rotation steps, each row followed by its count of steps:
The counts run from 0 to 504.
[128 134 125 155  92 174 145 128 149 114 180 143 137 114  88 134 151 100
 124 110 182 114 114 117  97  87 117 143 144 137  78  97  76 114 133 122
 122 158 124]  310
[136 139 124 156  90 162 143 120 148 110 172 150 146 115  86 130 151  92
 113 110 179 106 109 126  94  79 129 137 154 132  79  93  81 114 139 118
 130 160 127]  275
[125 148 101 140 100 122 145 157 100 121 173 141 138 154 104 157  59 104
 101 155 136 149 106 107  82 124 118 126 137 116 132 100 125 154 125  94
 175 156  97]  214
[161 170 107 125 155 122 132 126 156  77 123 169 136 167 129 158 186 170
 155 107 168 119 116 118 113 128 130 128 125 117 142 130 103 130 126 116
  76 175 125]  128
[143 155  56 150 123  99 136 105 134  83 177 145 148 152 109 128 152 120
 124 153 149 142 113 131  89  89 105 133 151 113  86  89 124 131 142  94
 130 174 131]  473
[139 137 140 166  68 175 138 150 126 136 160 139 129  99  86 126 104  99
 142  95 156 128 125 108  99  93 103 153 130 121  97  93  74 132 100 120
 138 148 117]  416
[132 147 121 154 102 138 129 200 161 140 172 124 161 128 119 159  97 161
  92 158 151 126 133 131  84 118 130 138 124 124 142 127  87 131 128  92
 150 154  86]  283
[170 170 108  94 127 134 153 113 103  58 117 188 120 166 125 137 138 105
 168 123 167 145  99 128 117 121 115 127 136  89 125 131 122 149 129 105
  99 156 102]  197
[ 95 133  94 125 102 160 129 157 157  99 200 125 143 156 118 174 137 137
  87 173 161 120 114 143 106 109 123 118 149 138 114 130  82 134 152  98
 133 146 106]  208
[195 167 114 134 108  94 128 138 151  91 112 169 169 137 119 112 139 117
 129 130 135 127 120 168  87  85 144 126 149  74 127 120 101 118 133  91
 133 151 102]  95
[107 139  96 177  74 144  98 173 156 128 179 117 156 131 103 139 118 158
 107 167 119 122 140 135 105 115 110 122 128 132 117 100  60 150 128  98
 141 137 116]  142
[160 142 173 128 123 147  84 180 124  97 104 150 146 158 117 147 105 127
 160 107 120 143 135 143 128 164  97 128 120 101 163 122  75 164  86 126
 113 129 110]  189
[122 139  86 141 107 119 121  92 108  77 170 149 135 169  89 138 126  74
 127 135 131 138  96 123 109 111  98 113 162 126  85  72 106 154 125 116
 138 156 144]  69
[172 156 124 127 114 156 114 173 157  90 129 146 145 124 138 120 157 155
 166 134 154 145 152 173 113 108  95 161 123  77 125 150  86 128 119  95
  93 134  97]  195
[157 151 112 150 105  92 105 106 138  84 122 172 172 153  87 119 149  94
 115 123 124 112 104 145 105  99 145  95 164 114 104  76  82 140 133 111
 137 148 133]  100
[168 133 158 166 138 144 116 152 119 127 149 131 152 119  97 130 102  95
 151  83 159 147 134 112  83 139  79 169 131 111 115  87 107 129  74 127
 135 166 118]  152
[118 144 146 131 114 170 124 169  94 108 138 151 127 156  98 151  78 128
 134 148 171 134 118  94 133 176 108 119 101 127 152 108  86 181 115 107
 127 125  75]  79
[129 141 108 180  81 175 130 141 139 130 170 129 133 105  87 115 137 139
 146 128 168 122 140 101 108 101  98 150 111 133  85  92  71 142 120 111
 115 151 117]  6
[162 154 161 137 128 144 112 170 164 112 118 159 143 153 121 180 141 152
 149  72 142 112 120 119 110 134 131 127 124 121 167 128  69 127  96 135
 100 171 130]  53
[116 138  83 141 104 123 128  97 108  83 179 145 136 162  92 144 124  78
 119 140 134 139  96 121  99 101 102 117 166 125  86  78 108 143 132 114
 151 161 141]  104
[170 169 113  92 135 128 148 120 107  65 114 194 120 172 127 150 139 115
 165 112 166 144  99 128 118 121 125 126 135  90 141 134 122 144 129 109
  98 161 105]  162
[154 147 117 149  96 116 126 109 147  91 141 163 163 137  86 125 151  84
 108 115 146 104  99 137  96  82 146 115 167 121  91  83  80 121 139 113
 141 160 136]  170
[117 136 132 146 145 181 139 162 122 123 179 126 131 136 107 160 115 145
 132 138 208 130 130  88 116 160  94 155 101 141 126 113 103 148 119 114
 111 151  90]  45
[155 158 141 132 160 100 137 149 126 110 133 165 147 177 112 184 106 133
 115  96 159 119  99  89  92 154 140 118 132 130 169 105 118 137 104 125
 132 185 118]  356
[155 164 106 119  95  96  94 141 137  74 106 175 152 181 122 140 130 128
 137 142  93 136 114 164 114 116 137  91 155  91 148 116  84 157 127 100
 123 143 126]  435
[136 153 152 135  85 172 120 182 105 121 122 159 122 147 107 150  71 131
 155 125 138 140 125 106 129 151 111 120 103 112 161 119  75 176  99 114
 129 129  87]  488
[140 138 126 195 103 139 110 166 137 150 166 114 162 111  90 115  96 143
 125 133 147 134 148 110  91 128  92 157 108 126 114  78  86 141  98 105
 148 152 106]  147
[176 147 156 143 155 131 104 170 186 105 130 145 167 141 124 156 174 154
 132  94 158 112 138 151  97 126 126 146 139 113 150 132  80 104 107 123
  99 169 122]  463
[138 158 111  94 131 134 126 127 132  55 126 177 147 182 118 151 155 125
 114 160 170 118  95 144 131 133 153  88 145 117 134 127  93 152 162 105
  99 133  95]  167
[132 150 106 140 108 119 146 168 112 127 175 143 145 148 109 157  59 111
  96 155 148 149 109 111  75 118 120 133 139 112 137 108 121 144 123  93
 174 158  87]  249
[104 133 132 126  88 168 119 151  89 103 155 143 126 155  93 147  65  79
 128 146 138 147 103 114 125 147  97 112 140 125 120  95  87 178 114 113
 151 127 101]  483
